One turn sends every row of this set to another row. A few are shown first. Where does it send the rows asked after them?
j_448: [-10  -1  25 -10  -6  10  10  -6  13  -3 -16 -11 -12  10  14  -4   5   5
  -7  10  -6   5  -2  14  20   3]
j_13: [  2  -1  -6 -19  11  11  -2  19   6 -11   8   3   3  -2  -5 -14   2  -3
  -1 -11  18  19 -10 -20   4  -9]
j_521: [ -3  -6 -11   1  15  -5   1  21  18  -8  -6  -1  -1  -4   4   1  -7   0
   7  -3   2  14 -11 -10  10   2]
j_134: [ -7  -7  17 -18 -13  13  11   7   0 -14 -19   0   0  25  -7  -3  -4  10
 -22  -1  -5   6 -18   1   6  -5]
j_19: [ 10  -2  -5 -10   5  -2  -2  24  11  -1  -4   1  -2  -6  -7 -15  -4   8
   2  -8  10  18 -12 -17   2   4]
j_893: [ -5   5  15 -17  -8  20  12   2  13  -7 -16  -5  -3  28   0  -5   7  15
 -14  -5  -4  16 -16   7  10  -9]
j_302: [-18  25  -3   3  -2  16   8   2  10  -3 -14  -9  -3  11   6   2   9   4
  -5   9   1   4  11  24  10   8]
j_323: [ -7   3 -14   1   9   0   0  18  11  -5   6  -3   6   0  -3  -7  -1  -9
   2   5  18  12   3 -14   0   9]
j_952: [  9   1 -12 -10  12   9  -6  25   9  -7  -2   4  -4  -9 -12 -13 -11   1
   1 -10   5  20  -4 -12   3   3]
j_644: [  3   0  -7   1   9  -2  -2  20   8   1   2   9  -3 -10  -9  -4   1   5
  -1   2  10  21  -2 -19   2  10]
j_235: [  4   1  -8 -12  11   5  -5  21   5  -4  -1   3  -4  -7  -5 -11   0   6
   4 -17  13  15 -15 -16   2 -10]
j_474: [-13  -9  12 -18 -13  18  13   4   9 -12 -13   8   1  21  -6   1  -5  13
 -22 -10  -7   6  -8  -7  14  -6]
j_629: [ -8   1  13  -9  -6  27  -8  -6 -22   2 -12   1 -21   5   4 -18   9   9
 -11  -4  -2   9   9  12  13   1]
j_567: [-18  24  -1  -5  -2   7   6   5   6 -14 -16  -4   2   6  -6   6   0   4
 -13  12   4  -6  14  18   7  -3]
j_593: [  7  -5  -8 -11  14  -8  -4  22  17  -6  -9   0   2   3   0  -7  -4   9
   2  -9   2  15 -13 -19   3  -7]
j_48: [ 11  -4  -8  -9  12  -9  -3  23  16  -6 -10   1   1  -7  -1 -13   0  11
   4  -6   2  16  -2 -14   8   6]
j_26: [ -9  23   4 -21  -3  29  -5  -3   0  -4 -10 -11  -4   2 -10  -5  12   8
 -19 -15   4   1   3   6   9 -18]
j_479: [-22  -2   2   8  -5  18  -1  -5  -8   3 -17  -5   4  19 -10   6   8   8
 -25   0 -10  11  10   0  13   6]
j_500: [ -2   7   5 -12  -1  19  -9  -1 -28  -8 -13   3 -22  -3   6  -3  10   6
 -14   0  -5  -6  -2   6  15   2]
j_341: [  3  -5 -16 -10  21  13 -11  16  -6 -12   1   4  -6  -6   0 -13   0  -4
   2 -10   3  17   5 -13  12  -1]
j_880: [ -2  20   4 -22   0  34   0   3  -1 -13 -12  -1 -10  11   0 -12  13  15
  -9 -15   3  11  -3  16  14 -16]
j_973: [  3  -4 -18  -4  17  10 -11  19  -5  -3  -1   9  -9  -8  -3  -9  -6   1
   3 -14   4  19  -6 -15   5  -2]
j_502: [-19  11  -2   6  -6  22   3  -1 -11   5 -12   4  -6  24  -7  -2  11  11
 -15   4  -3  16  10  10   3   7]
j_882: [ -6   5  10  -5  -1  12  11  -1  12  -3 -17 -10 -10  17  19  -2  10   8
  -4   9 -10   4 -10  15  20   8]
j_722: [ -6   5 -13   6  13  -5  -3  21  11   0   1   1   0  -6  -1   0   0   1
   6   1  14  11  -2 -12   0   5]
j_468: [  9  -7  -2 -18  15  -5  -2  13  14  -7  -3  -3   3   7   2  -9   2   4
  -2  -4   0  13 -11 -25   8  -2]
j_898: [-19  19   8   0  -4  13   3  -5  12  -1 -13  -8  -6   9   2  -4   3   3
  -7  12   0   1  20  21   8   2]
j_391: [-19  20   2  -2  -5  12   4  -1  11  -4 -16 -18   9   7  -2   0  13   7
 -13   2   8  -5  12  16  11  -2]
j_776: [ -8  -1  12  -5  -6  17   6  -3   4  -5 -20 -22  -7   3  15  -4   8  -3
 -11  -3  -4  -5 -12  15  25   7]
j_374: [-22   5   8   3  -8  21  -2  -5 -10   7 -10   1  -9  17  -7  -8  -1   6
 -16   6  -4  12  19  10   3   5]
j_356: [ -2   1 -19   3  17  -2 -11  16  -1   3  -3   8  -5  -1  -6  -4  -2   5
   1  -4   1  16   3 -20  -2   2]
j_285: [  4  -6 -12  -9  17   0   0  17  19 -14  -2  -5   3  -2   7  -6  -7  -9
   7   3   1  11  -4 -10  12   6]
j_760: [ -9   5   6  -3   1  31  -6  -6 -19  -1  -9  -5 -16  -6   5   2  14   1
 -15  -6  -4   4   0   9  23   2]
j_67: [ -7  18   1 -27  -6  21  -1   4   1 -15 -11   5  -3   1  -6  -8   8  17
 -14 -17   7  -8  12   4  13 -18]
j_548: [-19   1   4   1  -9  15   2   1 -17  -3 -12   8  -6  20 -12   5   0   6
 -24  10  -5   9   5  -1   2   8]
j_120: [-22  -4  -3   2 -15  18   5   4  -7  -1 -11  10  -3  20 -11   1 -10   7
 -21  -1  -6   3  12  -5   5  10]
j_639: [  1  -2 -11   0  11  -1   0  25  18  -9  -6   5   3 -12  -6  -4  -6   3
   3   0   7  22   2  -8   8   6]
j_566: [ -4   5   1  -6   3  30  -6  -3 -23   0 -12   4 -19  10   7 -11  17  12
 -10  -6  -8  13   0  11  17   2]
j_711: [ -8  -3  12 -17  -8  22   3  -5   6  -3 -19 -13   0  24  -7  -4  -1  10
 -24 -13 -13  10 -11  -1  12  -7]
j_900: [ -6  12  16 -24  -3  26  -3   0  -2  -9 -13  -1 -10   4  -1 -20   7  14
 -11 -13   3   8   8  16  12 -18]
j_753: [-10  -3  25 -19 -10  17   9  -2  12  -9 -16  -4  -2  20  -1  -9   2  13
 -15  -5  -5  16  -3   9  13 -13]
j_933: [ 10   2 -14  -6  16   1 -11  17   5  -1  -2   5  -9 -12  -7  -8  -3   7
   0  -5  -1  18   4 -20   4   6]
j_724: [ -1  -5 -15  -3  14  -3 -10  12  -5   0   1   4   1   5  -3 -10   5   2
  -1   0   4  13   9 -24   2   9]
j_497: [ -5  -2  13 -10  -9   8  11   0   7  -6 -11  -3 -16  -2  18   4   4   3
  -8   5  -5 -14  -9   1  24  11]
j_281: [ -4   3  13 -11  -3   0   6   2   1 -14 -21  -8 -11   2  15   1   6   5
  -9   9  -4 -12  -9  13  21   6]
j_507: [ -6  22   2 -27  -3  23  -2   6  -4 -21 -13   0  -4   5 -10  -8   0  11
 -16 -10   4  -2   3  12   5 -18]
j_466: [ -6  -3   2  -9  -9  21  -4   3 -22  -4  -9   6 -19  -6  10  -7  10   7
 -12  -8   1 -10   2  -1  20  10]
j_562: [-17  26  -6 -10  -6  10   7   2  15  -9 -11  -3  -1   3  -2   3   0   6
  -9   4   3 -15  21   9   8   1]

j_502 goes to j_566
j_341 goes to j_13
j_507 goes to j_134
Now find these:
j_474 goes to j_497
j_900 goes to j_753
j_19 goes to j_48
j_26 goes to j_711
j_593 goes to j_521

